Each path is a new rotation, seen through one point. The rows after it are directions, each followed by how far the rotation turns it, in degrees per step (0 if it stays put).
Each turn is a multiple of 5 degrees from 10 to 175, or 0.
Each row of a path follows its step; steps can be skipped.
path 1
step 0: [  2   1 -21  -1  -9   1 -13  12 -11 -21   1 -25  11   6 -18  -7  -9  -9
  19 -35 -15  -6  -5   6  22  -2 -20 -13  -5 -11  -3   7   1  -1   8 -14
  -6 -13  10  13  -7  11  17  -9  -2 -11]
step 2: [ -7  18 -14 -18 -11  13 -21  -2  -3  14   2   7   4   4   7   6  16  33
  -9  -7   5  -1  10   5 -24  -8 -13 -18  12   4  34   4 -14   1  -1  -3
  11   9   8  -8  -4  22   4  -7  -2   3]
step 4: [ 16  -4  16   0   3  37  -1   5  16 -14 -10  -5   7  -5  27  11   8  -8
  -9   3   7  21   3  -4 -15   1   9 -16  -4  25 -23 -14 -15  -2  12  -3
   8  -2   9   0  -4 -17   3   1 -10  13]
step 6: [ -3 -41  -1 -31  26 -22 -18   3   0 -15   5  11   6  14  -6 -13   4 -17
   5 -16  -6   5   8  -3   0  11   4  -4  -9  -1 -10   2   4  -5  10  -7
  -6  -8   1 -14  -6  -4   5  12  21   4]
step 7: [  5 -28 -13 -14 -28   8  -8  -6   8 -17   1  -5  -4  14 -11  28   0  -4
 -25  -5   5  10  -2  16  -3 -14 -11  14  -1   5   9  -8  -3  -4  25   4
   2 -18  -5  21   3 -14 -13 -11 -15   0]
step 11: [-18   8  17  10   8  -8 -21  -4  13  -9 -16   1 -17  -8  -3  -7  -4   1
   2  25   0  21  10   8 -26   4  18  -8  -8  11   0   8  14  10  -6  20
  -2   2  -1  -3  -5  12  27 -13  11  15]
step 12: [  0  -4   4 -26  22  17 -20 -28  14  11  -2  11   4   3   6  -3  13  12
 -15 -23  -3  -1   0  -6  -9 -13   5  -2  -5  18  10  -9  15  10  -3   3
  14  13  24   7  19  11 -12   8   7   4]
step 15: [-11  -7 -10  -9  -8  -9 -19 -16  -7  10 -16   5 -19   8  29  10  -2 -10
  -3  -6  17 -16   3  -9  20  -9 -15  16  22 -11   7   2   7   8  11   1
  -2  -3  -7  -6  13  15 -29  14  13   0]
Speeds:
[-4 -6  3  2 -4 -3  2  4 -3 -5 -1 -1 -5  7 -4  5 -7  5  6 -6 -3 -1  1 -1
  1  1 -1 -2  5 -4  3  0  0  9  6 -3 -2  3 -3 -1  1 -3 -6  0 -1 -1]
45
[-1 -1 -4 -2 -2 -6  1 -3 -2  0  4  1 -9 -6  5  0 -4 -4 -2 -1 -5 -1 -6 -3
  3  2  9 -4 -4  0 -3  3 -8  5 -3 -2 -2 -3 -2  0  1  5 -2 -5  2 -5]
145
[-2  4  1 -4 -1 -8  5 -6  2 -7 -2  2  9  2 -1 -6 -3  1  4  1 -2  6 -1  3
 -2  3  4 -2  1 -3 -7 -1  1 -2 -2  5 -4  2 -4 -4 -2 -4 -1 -3  4  4]
140
[-2 -4 -4  3  0  3 -1  2 -5  2 -1  2  0 -4 -6 -5 -3  6  3  3  2  3  5 10
 -5 -1 -4 -1  0 -5 -7  6 -2  2 -3  1 -1  0  0  0  2  4  5  0 -1 -8]
130
path 2
step 2: [  3  11  -9   0 -13   0 -11  11  24  -7  11  30  13  11 -29  28  -8   8
  -1   3  19  -6   8   8  10  21 -10   7  -9   6  10  16   1 -24  -4  13
   0 -10   9  -6  10  -4   3  11   0  -3]
step 7: [ -4 -17  -4  23  16   5   0  -4  -5   1  12  12  14  14  -3 -15  -1   4
  -1 -19  23 -32 -22  25  -8  11   7  -6  -5   1  -2  -2  15   2  -3  -3
  11  -5 -16   9 -11  -9  14  10 -17 -14]
step 9: [ 10  -1  12   7 -13  -6  -8 -17  15   3   7   2 -19  27   1  -6  -2 -11
 -11  -7  -1  21 -21  15  10   0 -16   7  13   7   2 -25  11   3   3  18
   8 -16   1 -13   8  10  -9  26 -18  -2]
step 12: [ -6   6   3  -3  -9 -10  25   6  15 -22 -15 -13  -8  13  -5 -15  -4   9
  -9  -5  16  -5   8  -9  -5  -5  -6  -2  14 -10  -3  24   3 -31   6   3
  15 -22   1 -11   4 -14  11   3  -6 -27]
step 13: [-21   0   9  11   2   5   8  23  15 -18   2  12  16   0  -1   4  17  15
  -5  -3  13  25 -16   6   5  -4   3   7  21 -19  12 -11   2   6  12  -5
  19  15  -4  -5  -5 -25  14  11  15   0]
step 14: [-14 -13  11 -14  -8  -6  17   5  -2  13   6  16  20  -3 -14   7   2 -16
  14   3  10 -15 -19   7  25  -1  11  12  14  -4  -2  12 -17  -2   9  -3
   0   4   8 -27  26   2   7  19 -13   5]
step 15: [  3  -6   2  -5   7 -22  12  -5  13   8   4  -2  -2 -20   3  -8   0  32
   6  17  -7  -9 -23  12  17 -31 -13  28  -6  -2   2   4   6  17  -9   3
  10 -13   3 -20  -8   3   0  -8  -8   6]
step 18: [ 15  -4  -5  -9  -7 -10  10  -7   9  -6  19  20  -6   4  -9  -3  13  15
  10   4  22 -11   8 -13 -24  -1  -3 -10 -11   3  21   3  -2   2  29  30
  10  18  14 -10  -9   1   4  12  -7   1]
Speeds:
[ -3   4  -2   3  -8   0  -1  -4   3   4   3  -7  -1  -3   1   5   6   2
  -8  -4  -1   3   0  -1   0   0  -3 -10  -3   3   0   0  -2  -6  -3  -3
   7   1   5   2   4   0   0   5  -2  -3]
35
[ 9  2  1 -5  0  2 -4  0  0 -6 -4 -6 -3 -4  1  2  2 -3  0  6  4  4 -1  5
  3  3 -5  2 -4  0  2 -2  0  2  1  5  5 -7  4  0  2 -5  6 -3  0 -5]
110
[-2  2  0  6  2 -6  3  1 -1 -1 -1  6 -1 -2  1 10  6  1  1  3 -2  1  0 -1
  2 -5 -8  1  2  8  3 -6  2  3  3  4 -4  4  2  5 -5 -2 -1  0  6 -3]
155
[ -2   7   1  -2   0   1  -1   1   2  -2   2   1  -4   0   3   1  -1  -3
   6  -7  -8   6   1   2   0   0  -4   5   2 -10   3   1   2  -6   2  -3
   0  -6   0   6  -3   4   0   5   4  -3]
95
path 3
step 6: [ -2 -15  11 -17  -7  26 -20 -13  -5   8  -7 -15   7  19  -1   6 -20 -10
  25  21   0 -17  -9 -19  10   4   0   3   5   1  12   0  -3  -4 -13  -4
 -18 -21  20   3  16  -7   5 -23  10   7]
step 8: [ 18  17 -11  28 -11  -4  17   8   7 -15  16   4 -16   9  -3  -3  -6  -9
  14  14   5  -2  -9   3   0   5   2  11   3 -14  -2  15   0 -28   6  15
  -9 -12 -10 -19  -7 -10  26 -26  -6  22]
step 10: [  3 -11   3 -23 -10  23  -8 -17  -3  -6  26 -14  -1 -13  22  14   4 -22
   4  20  -9  16   3 -16  32   2 -12  -4   0   8   4   1  -5  -4  -8 -13
  -3 -26   6 -16 -10   5   6   2 -15   4]
step 15: [ 16  -8  -7 -22   1 -17   4  -5  10  16  -1   1  -4   2  -1   8  -1   3
 -10  15  22  -1  15  -7  26  11 -10 -30  15  15  18   5 -10   5   4 -16
 -11   9 -29   1   5  19  11  23   2   0]
step 16: [  4   5 -16  -2   4 -14  -8   7  -5  -7   0   7  -8   6 -27   2   2  -4
   9   9  16 -12  -3   6  -7 -28 -11 -37  13  10  -3  -1  -6 -16   1  -9
   8   1   9   6 -13   9 -21 -12 -13 -36]
step 18: [ 24  11   1  13  -5   3 -16  -1  -5  -7   1   8  18  11   1  19   0  -3
   5 -14  24   7   9  -2 -15  22   5  10 -24  28 -11  -2  17   0 -10  20
   5   7  13  -6 -11  27 -20   9   1  -3]
step 20: [  5  -1  10   2  21 -25  18  -4 -18  10   4  13  -9  14 -10  -5  -8   5
  -4   4   3   4  -6  -1   6 -13   1  -4 -19  19 -12   7 -19 -23  13 -14
  18 -20  -9  22  -2  19  -5  16  -3 -23]
step 21: [  2  -2   5  -2  -8   5 -13  -1  -2 -10  -7 -16   0  11   1  11 -20 -12
   1   1 -32  18 -10 -12 -28 -10   9  -1   3   2  14 -12  -4  -9  -3 -29
  -2 -15   3  -7  -3   3  14   5  -7 -42]
Speeds:
[ -1  -4  -2  -1   7   1   2   1  -2  -1  -2   0  -6  -3   3   3   1   4
   2  -4   0  -3   0  -1 -10   0   1  -4  -5   1  -6  -8   0  -2   3   3
  -2  -5  -5  -1  -2  -5   7  -5  -7  -4]
90
[ 1 -3 -4  1 -3  4  2 -1  1 -7 -2  0  5  5  4  0 -7 -2 -3 -4 -9  1  0  4
  1  1 -3 -3 -3 -4  0  1 -2  2 -1  6  2 -6 -4  0 -2 -4 -7 -1  5 -8]
90
[ 2 -1  2 -7 -2 -1  2 -1  0 -1  3 -2  0  2  2 -1 -2 -1 -3  3  7 -3 -4 10
 -1 -1  2 -3 -2 -8 -4 -1  3 -5  3 -3  8  1  6  3  0 -6  4 -3  7  3]
130
[-1  3  0 -3 -5 -1  1 -7 -7  8  6  5 -2  4  4 -6  5  1 -2 -4 -1  0  5 -3
  2  2  2 -3 -6 -2  2 -1  2  3  3 -3  6 -2 -7 -2  4  1 -3 -1 -1  2]
140
[ 0  2  4  1  5  0  8 -1  2 -5 -2 -3 -4 -2  5 -3  0  0 -3 -7  7  5 -2  1
  5  4  1 -1 -4 -3 -4  9 -4  4  0 -5 -4 -3  0 -2 -3  7  3 -1  0 -1]
70
path 4
step 5: [-10  13  20  -1  -1  18 -12 -10 -13 -17   9 -20   8 -13 -13  -8  16  -1
 -10  -1  -4   5  -2  21  10 -20  -3  -5  13  38  -6   3 -18   3   6   3
 -11  20  -3  -5  12  11 -11  -6  26  10]
step 10: [ -6  -1  -8   8   3  -4   4   4 -16   0  -7 -32   7  22  -9   3   1  20
  -9 -14  34  14   2 -19  13   6   1 -22  -7  12 -10   2   4   3  -5  -2
  -6 -24 -14  12 -18  -1  -1 -12 -17  23]
step 11: [-14 -20   3   5  -7 -38  -3  -6 -22  -7   5  -8  12  21  -1   6  11  -7
  -3  -9  27  11  23 -13   1   4  10   1  -3  23   2 -19   5 -16 -12  -9
 -29  -4  -8   0  -9   3   4   9   1  13]
step 12: [  4  -2  23  14  -4 -12   4 -11 -35 -13  -8  -1   2  22   8  23  -7 -20
  -8 -27   6   6  -5  -6   1 -15  -8   9  -2 -15  -7 -26  -1  -3  -8 -18
 -16  12   7  12   5  15  -5  12  -1   5]
step 16: [  5   5  23 -11  18   4   1 -25  11  -4  -8 -23   3 -16 -12 -38  -8  -7
  17  -6  17  11   7  17   5  -7  -1  12  17   4 -17  -2 -12  -5   2   3
  -1  -4  15   6   7 -14 -16   3   6  22]
step 17: [ -5   8  -4  -3 -12   6   8 -23   9 -14   5 -16  10  17 -23 -20   2  10
  10   3  -3  16  -2  25  24 -24 -11  20  17  10  14 -12  -6   6   2   1
  -2   1  -5  -4   2 -28   5  13   0  19]
step 18: [ -1  15  12   0   3   0   6 -10  -4 -16   7 -18  24  34 -26   4   8  21
  15 -11   6   0  -5  20   8 -20   4 -10  -1  -5   4  17 -17 -10   3  12
   9   5 -10 -21   0   1   9  -1 -26   6]
step 20: [  3   7 -18  -5  16  16 -11  11 -31 -15  -5   1  31  22   9  10   6   3
 -13  -7   9 -11 -13   3   0 -10  10  13  26   0   2   1   9  -2  -3  -2
 -21 -20  11  21  -8   2  -9   2 -17  13]
Speeds:
[ -7   3  -1   7  -3   2  -2   6   1   4   2  -3  -1  -1  -8   1  -2   1
  -1   3   3   0  -3   5   3  -4  -5 -10  -8   3   3   7   4  -2  -1  -2
  -3   0   1  -2   4   1   1  -1  -1  -3]
85
[  1   2   6  -1   2   2   3  -1   4   1   1  -4  -2  -1  -3   0   3   1
  -3   0   3  -1  -1  -5   1   1   8  -3   0   4 -13   3  -7  -1  -1   3
  -1  -3   1  -7   1   7   1  -7  -1  -3]
135
[ 9 -2  5  1  2  0 -2 -1  0 -4  4 -3 -2  1 -2 -2  2 -1 -1 -1  3  0 -6  0
  3  7 -4 -5  1 -8  0  1  3  3 -5 -5  6 -1  2  4  6  3 -2 -1 -9  5]
175
[ 0  1 -3 -1  0  3  1  1  1  2 -6  3 -6 -1 -3 -9 -3  4  2 -1  3  0  2 -3
 -1  0  1  6 -9  9  0 -1  2  1 -5 -1  8 -2  3 -1 -3  2 -4  4 -5  5]
55
[-2  4  1  4  3  8  0 -3  0 -2  4 -4  4  1  5 -4  2 -5 -4 -1 -1 -9 -1 -5
 -1  2  9 -2 -4  3  3  2  7  1 -2 -2  2  3 -8  0 -3 -3  2  1  3  1]
25
[ 2 -5  4 -6  3  1  1 -6  0  6 -1 -4 -1 -4 -6 -6 -6  3 -4  2 -7  1 -4 -2
  2  2 -1  3  1 -1  6  7 -5 -4  2 -7  1  1 -2  1  0  0  0  1  7 -3]
40
path 5
step 1: [ 30  -7  -7   8 -25  15  -4   3 -21  -4 -11  -3  -5  -9  11  10  12  10
  -7  -1 -21  16  -6   5  23  -5  -3  -6  -6   3   1   1  14  -5   0   1
   9   3  -5 -10  17  -9   9 -11 -16   6]
step 2: [  9   2  -4  20 -21   2   9  10  -3   0   0  -9  -6   9   1   7  -6 -18
   3  -8  -5  -4  -1  -8  -4 -10  -8  14   8   0  -6  -3   2 -15   3  14
 -28  -1 -13 -11 -20 -29 -23   7   4   0]
step 4: [  6  -4  10  -1   8  19 -11  22  -2  17  18   2   1  -7 -12  -4  -1  -7
  -2 -12  -1   9 -17  -3  12   5   0  17 -18   4   1 -12 -13   8 -22 -17
   9 -15   8 -17 -12 -14   9  15   2   0]
step 7: [ -1   4   7  -6 -16  -6  14   4 -17   4  -6  15 -14   4  -8   5  -9  -2
 -15 -27   2  19  -3 -28  -6  -1 -11  18  -2   7   3  12   3  12  14   7
  -2   8  -8   9  -2 -14 -19  15   3 -10]
step 8: [ -7  19  14   4  -6   5  -7   9 -16  -6 -12  -4  14 -20   3   2   0  19
   2   4  -3   2  -6 -14  15  -6  -8   6 -11  12 -16  16 -19  -8  -2   5
  -2  10   5 -20 -10  15   1  -5  28  -7]
step 16: [ 10  12 -12  -9   1   3  12  13   7   2  -2   5   3 -18  -3  20   6   3
  -3 -14  -8  15  -6   3  11 -18 -31  11  22   3  -4 -13  -6  -5  -2 -11
  24   4  11  -5   2  -5  15  12   3   0]
step 22: [ 15 -10   7 -14  10   8  -7  -5 -27   5  -6  -3  -6   4   9  -4  -1  -3
  -1 -13  -4  -3  14   1  31  -5 -10   0  -1   3   0 -16   5   6  24   2
 -12  -3  -1  14  -4 -30  -8   3  18   2]
step 23: [  4  10  12   2 -17   3   1  20  -2  -6   3   1   7 -15   1   0  10  -3
  -6 -36   0  10  -6 -26   4  17  16  -5  11 -16  -9  -2 -11   5  -5   0
  -6  13  -4   9  -4   1 -16  15  13  10]
Speeds:
[-3 -4  6 -3 -2 -1 -2  0  2  5 -3  1  1 -1 -7  1  1 -7  0  7 -4 -5  3  0
 -4  5  7  6 -3 -4 -4 -2 -2  4 -5 -2  7  1  0 -4 -5  3  3 -3  4 -1]
70
[ 0  4 -5  4  7  5 -7  1  4  0  7 -4 -5  0  2  4 -2 -3  4  0 -2  3  0 -5
 -2  1 -1  4  1 -1 -4 -3 -1 -3  0 -1 -7  2  7 -7 -4  4  0  0  7  2]
175
[-4  5 -4 -4 -5  1  0  3  1  1 -2 -6  2  4  5 -2  2  6 -3  1  4 -7 -2  1
 -5 -8 -3  5  4  1 -3 -6 -4  3 -2 -3 -1  3  1  1  5  0 -2 -6  6 -3]
135
[-6  3  6  8 -4  2  3  2  0  1  0  0 -2  0 -1 -1 -2  4 10  8  4 -6 -1  2
  2  0  1 -5  6  2  4  1  1 -4 -4  6 -1  1 -3 -6 -3  0 -5 -1  2  0]
115
[-4  0 -8 -4  3  3  4  2  5 -5 -7  3 -2 -2  4  4  0  3 -4 -5 -6 -2  2  8
  4  1  3 -5 -1 -2  2  6 -4 -2 -2 -2  4  2  0 -5 -4  3 -3 -1  4  0]
140
[  5   1   2   1   2   6   0  -3  -2  -2   3  -3   5   2   3 -10   7  -1
   2  -2  -3   3   1   0   2   0   6   1   2  -3   7  -3   2   3  -1  -5
   2  -4  -7  -3   2   7  -7  -1   4   1]
80
[ 1  4  0  2 -1 -3  0  1  0  7  6  5  1 -1  3 -6 -4  3  3  0 -3 -2 -5  0
  4  0  2 -8 -6 -6 -1 -3 -4  4  6 -6  1  1  5  2 -4 -3 -2 -8  2  0]
80
path 6
step 0: [-16 -11 -24  -4  -8  -6   2 -14   7  10   5 -14  -7  16  17 -11   6  -1
  -6  -3   4 -21  -2  -6 -20  10   1  16   6   6  -7  -1  20 -11 -17  29
  -9   0  18  -4  -5  -4  10  -8  18  22]
step 2: [  0 -19 -14  22   0   1  -2  25 -10  25  -8   5   6  -2  -1  -4  10  -5
   6 -18  24 -13  10 -11  -8 -10  -3  -5  -8   1   4 -11 -13   0   2   8
  11  25 -12  31  -9   5 -11   3 -14  -4]
step 6: [ 23 -14  -8  -2  14  -5  12  15   2  -5   7   1  26  18   7 -12  10  30
  -3   7  13 -13  19  -6  -6  -9 -11   3  17  -5  13  15  -6 -12  23  11
  -3  -4   8   3 -15  -8 -12  -8  13   2]
step 9: [ -8  -3   9   0 -11  -1   2  -5 -10 -37  -3   3   5   0  11   2 -15  22
 -33  15  -7   0  18   8  -6  -2  19   8 -20  -6 -20  -3 -20  -3   6  -9
 -14  -9  -2  -6   3   5  -8 -10   3  -5]
step 10: [ 23   2   9   3   0  -8  16  20  16 -15  15  10   8 -14  -9  -1   7  22
  16   9  -5  18   6  -2  12   3   9  -4  22   3  15 -11  11  15  -2  -2
   0 -26  -6 -11  11  11  10  -4  -4  23]
step 13: [ -6   1   2   8  -4  -9  -1   1  -9  14   6 -12 -18  10  10  -3  -1  11
  -3  -2   9  -7  -8  15   5 -10  30  12 -17  -2   2 -22  -2  -2  -2 -25
   4   0   3 -32  31  17  14   4   2  12]
step 14: [  2   4  -4   7 -13   2   4  23  11  -9   0   4  -8  13   3  21   6 -32
  16   1  -6   3  21   6  26  -3  -7  -9  -6  17 -23  -9  23  10  -9   9
  10  -8  -8 -10  -1  -7  -6  12 -15   6]
step 23: [ 18 -28   0  19  21 -12  -8  -3   9  -5   0  -8  12  15  -2 -18 -11   2
   3  -3   3   3   8   3   2  27  -8  19  12   8   7  -2   0  13   0   0
  11  -6  32  19 -13 -12   0 -17   5  -2]
Speeds:
[ 0  0 -7  3  0 -2  2 -3 -3 -5  3  1 -1 -1  5  1 11  1  2  1  3  2  9  0
  7 -9 -1 -3  0 -6 -2 -3 -3  2  0 -7  1 -1  0  3 -1  7  0 -1  3  2]
90
[-12   0   1   2   2   8   4  -2  -1   0  -3   2   3  -5  -2   4   1  -1
  -3   0   1  -1   1  -1   2  -1   6  -2   0  -3   3   4   0  -1   6   0
   0   1  -3   5  -4  -3  -8   8  -6  -3]
110
[-9 -4  6  5  0 -2 -2  1 10  1 -4 -6 -1  4  4  2  5  5  5 -2 -3 -1  3 -4
 -7  0 -1  2  3  0  4 -3 -8 -3 -3 -1  1  3  0 -1  2  3 -4 -3  0  0]
170
[-1  2 -3  6 -4 -4 -1  7 -1  0  4 -1  4 -5 -9  1 -3  0 -3 -2 -4  0  3 -4
  2 -4 -2  5  4 -4  1  2 -5 -4  0 -4 -6 -2  9  3  1 -6  0 -1  3 -3]
20
[ 0 -1 -1 -5 -1  3  7 -2  4 -1 -1  2  1 -1 -5 -2  7  2 -2 -3 -3  7  1 -3
 -1  0  3 -6  3 -3 -2  0  1 -6  2 13 -6  1  1 -1  4  1  4 -3  4  1]
70
[ 1  0 -2  4  3 -1  0 -7  5  6  4  3  1  3  1  0 -1  2 -7  2  3  2  4 -3
 -7 -6 -7  0 -1  0  1 -1  5  7 -2  3 -2  6  3  7  0  0  4  2 -3 -7]
20
